.05 -.34 -.34 -.39 .16 -.70
-.47 .20 .04 -.30 .05 -.68
.00 .29 .22 .34 .41 .08
-.82 .01 .33 .47 .31 -.24
-.01 .09 -.12 .06 -.08 -.12
-.11 -.11 .07 .15 .03 .04
-.07 .49 .06 -.44 .30 -.16
:
-.47 .20 .04 -.30 .05 -.68
-.82 .01 .33 .47 .31 -.24
-.11 -.11 .07 .15 .03 .04

-.51 -.27 -.02
-.64 .12 -.66
.38 .45 -.44
.24 -.42 -.56
-.06 -.13 .30
.27 .63 .47
.40 .60 .52
.62 -.29 -.35
-.08 .36 -.25
-.32 -.60 -.07
.10 .40 .26
.12 .57 -.84
:
-.64 .12 -.66
.24 -.42 -.56
.27 .63 .47
.62 -.29 -.35
-.32 -.60 -.07
.12 .57 -.84

-.69 -.63
-.64 -.58
-.32 -.06
-.63 -.65
-.49 .55
-.50 -.41
-.51 -.43
-.64 -.58
.10 -.41
:
-.64 -.58
-.63 -.65
-.50 -.41
-.64 -.58

-.56 .15 .16 -.21 .32 .00 -.31
.41 .47 .47 .53 -.33 -.30 .44
.15 .24 .24 .32 -.62 -.60 .09
-.04 -.10 -.10 -.13 .14 .14 .08
.45 .55 .55 .61 -.40 -.37 .47
:
.41 .47 .47 .53 -.33 -.30 .44
-.04 -.10 -.10 -.13 .14 .14 .08

-.03 .05 -.11 -.17 .09 -.01 .06 -.14
.00 -.03 .09 .19 -.02 .12 -.23 .12
.05 -.02 .24 .14 -.02 -.10 .13 .06
-.13 .09 -.62 -.76 .14 -.01 .31 -.49
.02 -.05 .25 .22 -.05 .02 -.03 .12
.05 .01 .02 .15 -.04 -.03 -.12 .13
.11 -.07 .48 .55 -.11 -.03 -.16 .35
:
.00 -.03 .09 .19 -.02 .12 -.23 .12
-.13 .09 -.62 -.76 .14 -.01 .31 -.49
.05 .01 .02 .15 -.04 -.03 -.12 .13

-.70 .07 .12 -.39 -.26 -.23 .34 -.09 -.06
-.33 -.10 .03 -.39 .26 -.15 .13 -.37 -.61
.39 -.02 -.06 .31 -.03 .16 .53 .60 -.16
:
-.33 -.10 .03 -.39 .26 -.15 .13 -.37 -.61

-.61 .48 -.35 -.31
.33 .12 .08 .14
.13 -.06 -.30 -.21
.15 -.10 .61 .09
-.52 .18 -.29 -.16
-.14 -.36 .09 -.21
-.20 -.12 -.08 .29
-.34 .29 .05 -.09
.21 -.24 -.04 -.49
:
.33 .12 .08 .14
.15 -.10 .61 .09
-.14 -.36 .09 -.21
-.34 .29 .05 -.09

-.05 -.09 .04 .04 -.12
.00 .31 .06 -.11 -.05
.00 -.11 .00 .36 -.02
.18 .20 .06 .00 -.24
.28 .04 -.08 .29 .08
-.39 .03 .83 .02 .54
-.06 .00 -.03 .09 -.06
.14 -.27 -.06 .23 .03
.14 .08 .04 .24 .05
:
.00 .31 .06 -.11 -.05
.18 .20 .06 .00 -.24
-.39 .03 .83 .02 .54
.14 -.27 -.06 .23 .03
---
.54 -.03 -.17 -.34 .21
.28 -.02 .29 .16 -.10
-.26 -.55 -.05 .21 -.64
:
.54 -.03
.28 -.02
-.26 -.55

-.54 -.70 .36
.23 .65 -.54
.49 .06 -.24
:
-.54 -.70
.23 .65
.49 .06

-.01 .19 .79 .24
-.05 -.37 -.84 -.61
.23 .19 .59 -.07
:
-.01 .19
-.05 -.37
.23 .19

.62 .62 .02 .60
.08 .05 .68 .05
.64 .63 .03 .66
:
.62 .62
.08 .05
.64 .63

.35 .14 -.29 -.84
.32 -.40 .52 -.62
-.79 .31 -.33 .25
:
.35 .14
.32 -.40
-.79 .31

.29 .76
-.09 -.08
-.42 -.21
.34 -.11
:
.29 .76
-.09 -.08
-.42 -.21

-.13 -.09
-.16 -.06
.62 -.36
.47 -.55
:
-.13 -.09
-.16 -.06
.62 -.36

.36 .00 -.32
.10 -.01 -.17
.60 .01 .25
.24 .00 -.10
:
.36 .00
.10 -.01
.60 .01

.13 .17 -.09 .01
.03 .26 -.02 .50
.61 .65 .84 .69
.14 .17 -.09 .01
.36 .45 .52 .36
:
.13 .17
.03 .26
.61 .65
---
-.63 .46 -.47 .06 .21
.00 -.04 -.36 .20 .30
-.30 -.16 -.11 .59 .10
:
-.63 .46
.00 -.04
-.30 -.16

.42 .20 -.26 .33 -.19
-.74 -.02 .09 .05 -.03
-.18 .54 .09 .25 -.24
:
.42 .20
-.74 -.02
-.18 .54

-.43 -.40 .78 .34 .27
-.76 -.78 .37 .16 -.13
-.40 -.37 .78 .34 .28
:
-.43 -.40
-.76 -.78
-.40 -.37

-.25 .69 .26
-.80 .37 .17
-.40 .82 .36
-.40 .81 .35
:
-.25 .69
-.80 .37
-.40 .82

.60 .60 .50 .58
.27 .27 .21 .26
.03 .03 -.01 .03
.21 .21 .18 .21
.30 .30 .22 .30
:
.60 .60
.27 .27
.03 .03

-.29 .61 .62 -.30 -.13
.28 -.61 -.62 .29 .12
-.27 .59 .61 -.28 -.11
-.30 .62 .63 -.31 -.14
:
-.29 .61
.28 -.61
-.27 .59

-.15 .13 .48 -.46
.40 -.23 -.35 .19
.04 .09 .51 -.63
:
-.15 .13
.40 -.23
.04 .09

.21 -.02 .66 -.03
.24 -.05 .68 -.03
.25 -.08 .66 -.03
.36 -.34 .34 .05
:
.21 -.02
.24 -.05
.25 -.08

-.28 -.25 .57 .22
-.32 -.29 .61 .26
.63 .65 -.30 -.14
:
-.28 -.25
-.32 -.29
.63 .65
